M: 3 groups of rows, each row roughly a mix of its group's hidden directions:
M (115 x 12):
4,-6,20,1,-6,-6,16,-20,15,-29,19,34
17,38,-5,-33,-27,-2,1,2,4,5,6,-11
3,-7,0,6,26,41,-24,13,-18,9,3,11
3,-9,0,32,-26,16,-9,14,-22,18,23,12
-19,-14,34,-28,-22,-10,-17,13,-3,-7,3,13
-38,-2,-20,2,12,-23,-13,9,22,-2,21,6
2,28,-4,25,-22,-6,-6,12,-16,27,-25,-3
2,37,-28,11,-9,-8,0,-10,-13,18,-24,-13
-33,7,6,-15,-19,10,-8,15,-16,21,-29,-8
11,2,-7,-8,6,21,10,28,-26,33,-10,-15
13,14,37,12,-10,12,-31,8,10,-10,-10,18
48,2,-10,-13,8,16,11,2,-14,14,-1,-20
-8,14,-18,31,-6,32,-7,19,-9,24,-7,-7
-23,21,-4,29,-17,-7,12,0,26,-25,-3,10
30,-8,-7,-22,6,-12,-24,-3,-6,23,-11,-29
12,10,16,20,-20,15,14,-14,-4,-6,16,39
-41,20,7,23,-6,-22,-16,5,-10,8,-7,8
22,10,-3,0,-24,-14,12,16,-21,25,-30,-7
-28,-25,19,-25,8,-7,-8,25,11,-7,17,9
-36,-27,17,1,14,-2,-16,10,5,-14,21,17
10,-2,-29,12,-1,-10,-12,7,-6,10,2,-47
-33,-19,-18,11,1,-6,10,28,9,-8,22,-17
-24,23,-27,-9,12,10,9,19,2,6,-29,-17
28,-8,5,12,-20,-15,-29,-13,7,0,-23,22
-42,0,-14,-18,23,-10,-10,-14,7,-9,-4,-20
48,-1,15,-8,-12,17,-5,3,-21,10,-12,0
-9,-2,25,-19,25,-3,-10,-19,5,-30,18,18
-9,30,7,16,14,18,10,-7,-19,13,-33,15
21,13,-31,-6,2,-4,8,1,-29,21,-20,-19
42,3,-16,5,-24,-26,6,-5,7,-4,19,5
21,5,-31,17,12,1,12,1,15,-4,38,-12
29,-18,43,-12,-1,-9,-2,9,-10,-10,3,16
-23,-5,2,30,-8,1,12,-3,10,8,13,41
-15,-22,24,0,-12,5,-2,-5,27,-12,25,26
-32,8,-25,4,17,19,9,-15,12,-22,20,-7
-18,-22,-27,14,40,9,-3,-2,-1,11,-7,11
11,3,24,25,-15,3,-11,-13,33,-20,18,11
-10,18,-34,33,-7,14,0,5,2,19,2,-22
27,-24,1,-36,8,-18,16,-13,1,-16,5,-5
-14,20,25,15,-9,-24,2,-17,24,-20,21,0
-4,-31,-1,2,14,10,27,18,-12,33,12,-8
4,35,-25,-3,-11,-15,9,-9,16,-23,-19,-16
34,-13,6,-4,15,-21,3,-19,-7,-26,24,-10
-43,33,10,8,-1,8,3,8,-14,-2,-13,14
-14,-10,-6,6,22,29,-15,-14,22,-21,25,8
-23,-26,4,-8,27,24,-11,3,13,-11,26,8
-30,-9,23,7,16,-7,0,-23,8,-8,23,26
-32,-14,-8,30,-14,-4,10,-21,5,-23,16,5
-31,4,8,0,15,-22,-18,-28,20,-11,12,15
18,1,-25,-8,27,-3,-31,13,-2,12,23,-17
-27,-10,38,-13,-11,2,2,12,7,-14,11,25
-18,40,-18,28,-7,1,-5,-2,-4,20,-6,-14
-11,-34,-14,40,5,10,11,0,-13,12,-9,9
-37,32,8,18,-9,-2,-16,4,8,21,-10,7
13,-22,-1,-5,-16,13,10,37,19,24,12,11
17,5,8,-12,-27,-24,10,13,-2,31,-26,-7
-41,20,2,23,-1,2,3,4,15,-29,-5,5
35,-18,-14,8,-36,-11,11,-13,-13,6,-4,6
-22,3,5,-12,30,0,8,-18,22,-24,5,27
-21,25,44,-1,-8,5,-20,7,-3,-12,2,-7
43,4,-24,-18,2,-3,7,-15,0,14,-7,-21
-8,1,19,-28,-7,12,-1,-18,16,-39,10,13
18,20,23,8,-25,12,-2,18,-5,23,-26,12
-15,10,26,-4,1,2,-12,3,35,-11,10,33
-27,18,-7,18,2,8,-5,3,-4,-9,-36,-29
-6,-33,20,1,14,-6,-1,3,10,-18,24,31
-4,31,-9,15,2,16,6,-24,-12,9,-37,1
4,4,-24,-30,9,-3,9,-17,0,14,-25,-31
-5,-10,-22,-6,-23,-7,-13,24,-2,10,34,-23
-29,3,-25,-8,24,8,2,-24,6,-28,13,1
5,3,-8,-34,26,16,-16,-2,-22,16,-22,12
41,-4,-20,19,-20,-5,-4,3,-12,12,16,-17
-29,13,18,-14,-4,-2,17,-20,18,-28,-3,20
-50,-2,4,5,21,7,-7,12,-4,-20,5,-11
-6,-23,-14,17,-10,14,2,43,-12,13,3,-18
14,23,-7,16,-23,8,30,-5,-5,11,-27,-19
-26,-10,-11,-17,10,4,-29,27,-11,24,-5,-15
23,22,18,3,-16,11,9,-19,13,5,-22,30
4,-29,-5,-28,2,7,21,19,15,20,24,5
14,-1,-11,-25,10,13,-16,28,-18,13,-16,-28
58,8,-8,-1,6,-3,1,1,-4,11,2,-6
-32,23,-12,8,-2,5,-1,-24,-9,-32,-16,8
-16,-27,21,-27,11,-4,-17,-21,14,-12,19,-5
1,-37,2,-37,12,23,0,10,9,3,-4,14
-7,-9,25,5,-24,35,3,9,20,2,-19,17
10,-21,-14,12,4,-11,-7,30,-26,6,30,-13
-22,-3,14,9,-11,6,-12,20,32,-5,14,32
-35,24,7,13,-25,-16,25,7,12,-2,-1,-7
17,-20,-14,-5,10,-13,-29,21,-3,8,27,-22
25,5,-23,7,8,-9,11,24,-32,10,5,-23
48,-3,4,-10,-9,-18,9,3,-13,17,-8,-17
-7,25,4,12,-13,2,-5,-35,10,-6,-25,28
-30,-19,-7,-6,16,35,-17,5,17,-1,5,18
-26,-8,-15,-27,22,-18,-20,4,13,-4,14,-20
28,10,1,29,-8,-28,-4,-23,-14,-3,15,16
-12,-28,20,-22,30,-3,-15,-4,6,-12,23,11
33,7,-16,-11,-12,-1,8,17,-8,26,-16,-27
21,-5,-15,-17,-7,19,5,14,-18,15,-26,-30
-8,-13,6,11,-34,-2,20,13,9,-11,38,4
35,-12,-12,-26,0,-1,2,7,-21,3,4,-32
35,-8,-8,7,5,-24,-3,-5,4,-10,-2,-40
23,5,-33,9,-20,-9,18,-5,-1,8,-5,-33
33,-11,18,-7,-26,-20,17,18,-6,16,-14,-6
21,2,-11,-31,22,-9,-17,-14,-23,18,-9,-17
5,7,-12,2,24,0,8,-13,-4,9,-49,-15
2,-8,26,-19,-16,-47,8,-4,10,0,-3,1
-27,6,-19,23,9,6,7,42,-11,4,7,3
13,-1,-41,-1,10,-5,6,1,-24,19,-5,-28
48,-7,-13,-5,9,-14,-9,-10,-12,15,1,-19
23,1,-9,15,-29,-12,4,5,2,-7,29,-31
-13,-46,7,-5,-5,-17,-3,22,6,-8,22,-5
-39,13,1,5,23,9,-5,-23,-19,-2,-16,15
-44,-10,22,-3,-2,6,22,6,13,-13,-3,18
-30,-25,30,-2,7,-2,13,-1,8,-17,-13,24
-2,4,16,-24,28,-8,6,-21,19,-23,-10,25
which group is each row in? (one row of each group first):
-53,9,1,-15,4,9,-3,7,1,5,-20,-3 | G
-30,21,20,17,26,4,-18,3,-12,0,24,1 | R
32,6,11,-14,-14,27,17,-7,-4,16,-28,9 | C

28,21,-20,11,2,13,14,5,-16,20,3,-31 | R
26,-9,18,12,4,-25,-16,-22,12,-21,23,1 | R
14,-2,11,23,-11,9,13,0,-3,24,5,44 | C
-29,9,21,15,28,-17,-6,-23,13,11,3,18 | C
-11,7,-22,-21,21,-16,-16,-12,-14,-12,-7,-34 | C
25,-5,16,11,-7,-2,8,-16,-29,-24,27,16 | C
-23,-8,19,-13,-15,26,8,7,31,-24,-2,6 | C
-40,1,26,-21,-10,-3,-3,4,12,-19,13,14 | G
10,21,-8,22,-21,7,33,16,-5,-27,4,7 | C
35,-18,-32,1,9,-14,7,1,-2,13,-11,-24 | G
19,-14,1,-17,-17,-18,0,-10,32,-4,29,18 | C
